Each path below is one point turned by a fixed rotation once a step. After each direction that follows a path, write how fast that rotation turns it, in deg/step (0 if it stays still).
Each turn is a multiple of 5 degrees from 10 to 175, or 0.
Each row of a path follows its step; steps can be skipped.

step 0: [ -6   3  10   1  -3   6  -5   3  15   0   0  17  -3  17   2  -2  -7   5
   0 -16   4   8  -3  -3  -3  -2   0  -2  -1  -2  -5   1 -12  13   0 -11
  -3  13 -15  -6 -15 -11  -1   6   7   1   3  -6  -1   4  -1   0   1  -2
  -3   8   6  17  -4   0  -9   4]
step 1: [  1   0  -4 -11  11  -5   4  -2   8  -3 -23   8   1  -3  -4  11  -6   0
  -3   0   4   0  -5   1   3 -10   4  -5   9  -4 -13 -14  -7  -2   2   6
   1  -2   5   9  -4 -10   1   5  13   3 -17  -5   1  -3  -8   5  13  14
  -3  -4  -1   3 -10 -11  -1  -6]
step 2: [ -3  -4   5  -7   6   2   8   4   5   5   2  -3  -3  -2 -11 -15   4  -5
  14   0  -6 -12   5   0  -9  -5   2  -8   4   5  10 -14  12   8  -2   7
  16   3   5   2   8   1   9  11   1 -15  -1  -9  -2   3  -4   8   8  -2
   4  -5  -2  -5   8 -14 -10   3]
step 3: [-12   1  -9 -14   0   8  -3   2   5 -15   3   5  -3  -5 -12  -1   5   1
  12   4  -4   5   0  -4  -2  -1  -3  -7 -10 -11   2   8 -12   2   0 -10
  -4   7   0 -11  -7  -2  12   0 -12   4   8 -17   2  -5  -4   9  -1   1
   8  -1  13  -8  10   8 -12   2]
step 4: [ -3   4  10  -3  -2  -6  -3   9  -5  11  -1  10  -1  -8  -2  13  -4   5
  -7  -5 -11  15  -6  -2   1   6  14  -9  -2  -6   2  -5 -11  -8 -11  -8
  -2  15   3  -8  -7   6   2  -8   8   2 -15   7  -1   6  -5  13   3  10
  -6  -4  -4   3   9   3   0   6]
step 5: [  4  -2   0   8  -7  -3   9  11   6  -3  -6 -10  -8   0  12  -2  12  11
   2  11   1  -1  -8 -12 -10   2  -7 -11   2  -2  -5  -3   9  -3 -16   4
   1  -1   3  -4  20   3   3  -6  14  -4  -3  -6   9   1  -7  13   3   3
 -10  -7  -1  -1 -10  -9  -1  -4]
step 6: [  4   6   5 -16   2   4   6   3   2   5  10 -10   1 -16  -5 -20   1   2
   2 -11  -3  -8  -1 -11  -1  11  -3  -2  -3   3 -11   2  -6   3 -10  -4
  -7   7   6  -4  13   0  11   5   0   2  10  -3   1  -2   2 -17   6  -5
   2   9   8 -12 -10   4   0  -4]
step 7: [  3  -2   9 -20   8  -1 -10   6  -7   6  -4 -10 -11   6  -5  10   9   8
   2  -1  -2   2  -7   1  -2   8   4   7   1   5   4   4 -13  -2  -2 -16
 -10   3 -10 -10 -12   3  -4   6  -7   0  -4   4   7  -4  -6  -4   4 -12
   9 -12  -3   7 -11   7  -4   1]
step 8: [ -6   3  13   9  10 -11  -1   2  14   6   1  -4  -6   4   4   6   9   9
  -8   3   7   4   5 -15   5 -12   2   4  -5  -2 -10  -2  -4  -1  12   7
   4   7  -3 -11  -4   4   2  -5  -4   3 -14  10   0   8 -11  -1  -1  -6
 -12  -2  -1  -2  -7 -21  -2   3]
step 9: [ -1   5   6   0   4   7  12 -11   8  -5  -2  -2   3   3  -7  -4   9  -5
   4   0  -9   1   9 -11   1   2   1   0   1  -8 -18   5  16  10  -4  -3
   2   0   0   9   6  -6 -10   9  11   9  11   9  10   0  -2   3  22  -5
   2  -4   9   0   4 -12   3   2]
step 10: [ -5  -4   8  -7  -7   3   6  -5 -16  -3  -3  -9  -1  -5 -13   3  -2  -7
  15 -12  -1  -1  -2  -8  12   2   5   2 -11   7   1   5  -4  -2   4   4
  -6 -17  -2   0  -7  13   0  18  -2  -3  -4 -12   3   4 -11   2  13   9
   9  -2   2  -9  -2   2   5  -1]
[-1  2 -4 -2  0  0  4  3 -3 -2  3 -4  1 -2 -4  0 -2 -1  1  1  2 -1 -2 -1
 -2 -1  1  2 -1  1  4  1 -1  0  1 -1 -2  2  1 -3 -1 -2  0  2 -3 -1  0  2
 -2  2 -1 -3 -3 -2  1 -4  0  3  2  0 -2  0]  90
[-1 -1  2  0  0 -1 -1 -3 -1  0  0  2  2 -7 -4  1  1 -1 -3  1  4 -2  0 -2
 -4 -1 -1 -2 -1 -3 -1 -1  0 -3  2  0  2  0  1 -1  0  0 -1 -1  1  1 -1  0
 -1 -4 -1 -1  0 -2 -1  3  5  2 -2  2  1  0]  145

step 0: [ 14   1  -9  16   3  16   3  -1  10   7 -13   2  -8   2   1   0  10   5
   5  -9   4   7  -7  -2  15   3   6  13   3 -15  -4   2   3   4  -1  -6
   1  -2 -10   2  16   7  -7   8   4   5 -10  -1   9  10  -4   4   5   3
  -5 -15  -7   6  11 -12  -2   2]
step 1: [  8  -5   2   9   7   7  12  10  -1 -10   1  10   2  -9   1   6  -3  -3
   0  -4 -14 -15  12  -1  11  -2  -8   4  -2  -6   3  11 -10   2  -7   3
   0  -9  -6 -10  13  -2 -15  15  -5  -4  -1  -4  17 -12  -3  -8  -3   4
  -4   4  -4  -5  -1  13  -8   8]
step 2: [  4 -10  23  -8   8  10   3  -8  -3  -5  -2   8  -5  -1 -15   3   9   8
  14  -5  11   5  -6  11  -5  -3  -6   5   3 -18  15  -2  -6  -5  -5   1
  13  -3   6  -5   7   2   5   0 -13   0  -2   6   6 -15  -1 -12   3  -3
  -7  -5  -2   1  -4  -1   0  -8]
step 3: [ 13 -13   3  -2  21   2  -1  -2  -4   3  -6  -2  -4   8  -9  -3   8  -2
   0 -14  -6   0  -1  10   4  -7   7  -7 -10 -11  -4   8   2   9  -4   1
  -7  -2   4   6  -8  25   0  -9   5   7   3 -10  10  -7   4   7  -2  -5
   1  -1 -17  -4   2   2   9   2]
step 4: [ 21   6   3 -15   4  12  -6 -12  -4   8  -6   1   8  -5  -5   3  -4  -5
 -10   2  -9   0   2   5   4   5   0   3   8  -3 -11 -11 -12   6 -13   4
  -6  12   2  -4   1  11  -7   4  -4   2   8   1   6  -2  -3 -13  -1  12
  -8  -1   0  19  -5  10   1   9]
step 5: [  7  -7   0  -7  -7  15   4 -19   5   2  -2   3  -4   3  12  13   0   3
  -1  -3   8  -1   3  11 -10   8  20  -3   0  -5  -8   8  -7  -1  12   5
   8   1   1  -6   6   8  -2   5   3   2  -5   2  -1  -3  11 -14   8  -1
 -20   4  -5 -11  14   2   1   5]
step 6: [  6  -1  -5  -6   6  -5  -5  -9  -7  -2   5  10   2  -6   6  -4   5   7
 -15  -4   0 -10  11 -12 -16   1   3  -9  -4  -6  12   8   0  -7   2  -1
  -3 -13   9  -5   5  16   9  -2   8  -1  -7 -21   6 -10   4 -19  -3  11
   5  -1  -4   2  -6  -4  -3   3]
step 7: [  1   2   1   9  -1   1  -2 -12 -13  10   6   0   8   7 -13  -4  -7  13
   4  10  13  15   4   6   1  -4  -1  -6  -1  -2   1  -4   6   5 -15   7
  -6   3  -4  -1   4  19  15  13   3  11  -4   0 -10  -7  -7  -9  12  12
  -3  -6  -1  -3   0  -5  -8   9]
step 8: [  2   8  15   9   1  -3   6   2  -4   9  -8  -6  -3   3  16   2  -9  -7
   9   4  -6  -6  11  -4   1 -10   7  -2  -1  -2  -9  -4  12  12   2   1
   3   3  -6   2  12  17  -6   4   9   6   4 -19   8   4   5 -11  21  -1
  -2   1  -3   3  11  -5   3  -4]
step 9: [ -3  -2   2  -9 -12   8  -6   6  -1   6   8  21  -1   3   6   6   5   0
  -8   6 -12   9  -4  -4  -8   4  -8   6   4  -9  10   4   9   8  -3   3
   3   2   7  -5  17   5 -22  11   8   8   2   0   6   5  -6 -13  10   6
   3   1  -9   1  -8  -3 -11  -5]
step 10: [  0 -16  10   1  -2   6  15   4   1   8   6  -4  -1  10   4  -4   0   5
  13  11   5   5  -6   0  -3  10  -7  10 -20  -1   5  13   0  -3  -2   7
   0   7  12  -8   9  -3   6   8   2  12   1 -19  -4 -11   4  -4   1  -9
  -3   2  -8  -4  -7   3   2  11]
[ 0 -4  1 -3 -1  0 -3  1  2 -3  0  2  0  3  1  2  2  2  2  0  3 -1  1 -1
 -4 -2  0  3  0  3  4  5  2 -1 -2 -1 -1  0  3 -1  0  1  1 -3 -1  0 -1 -1
 -1 -3  0  0 -2  1  0  3  1 -2 -3 -1  1 -4]  95
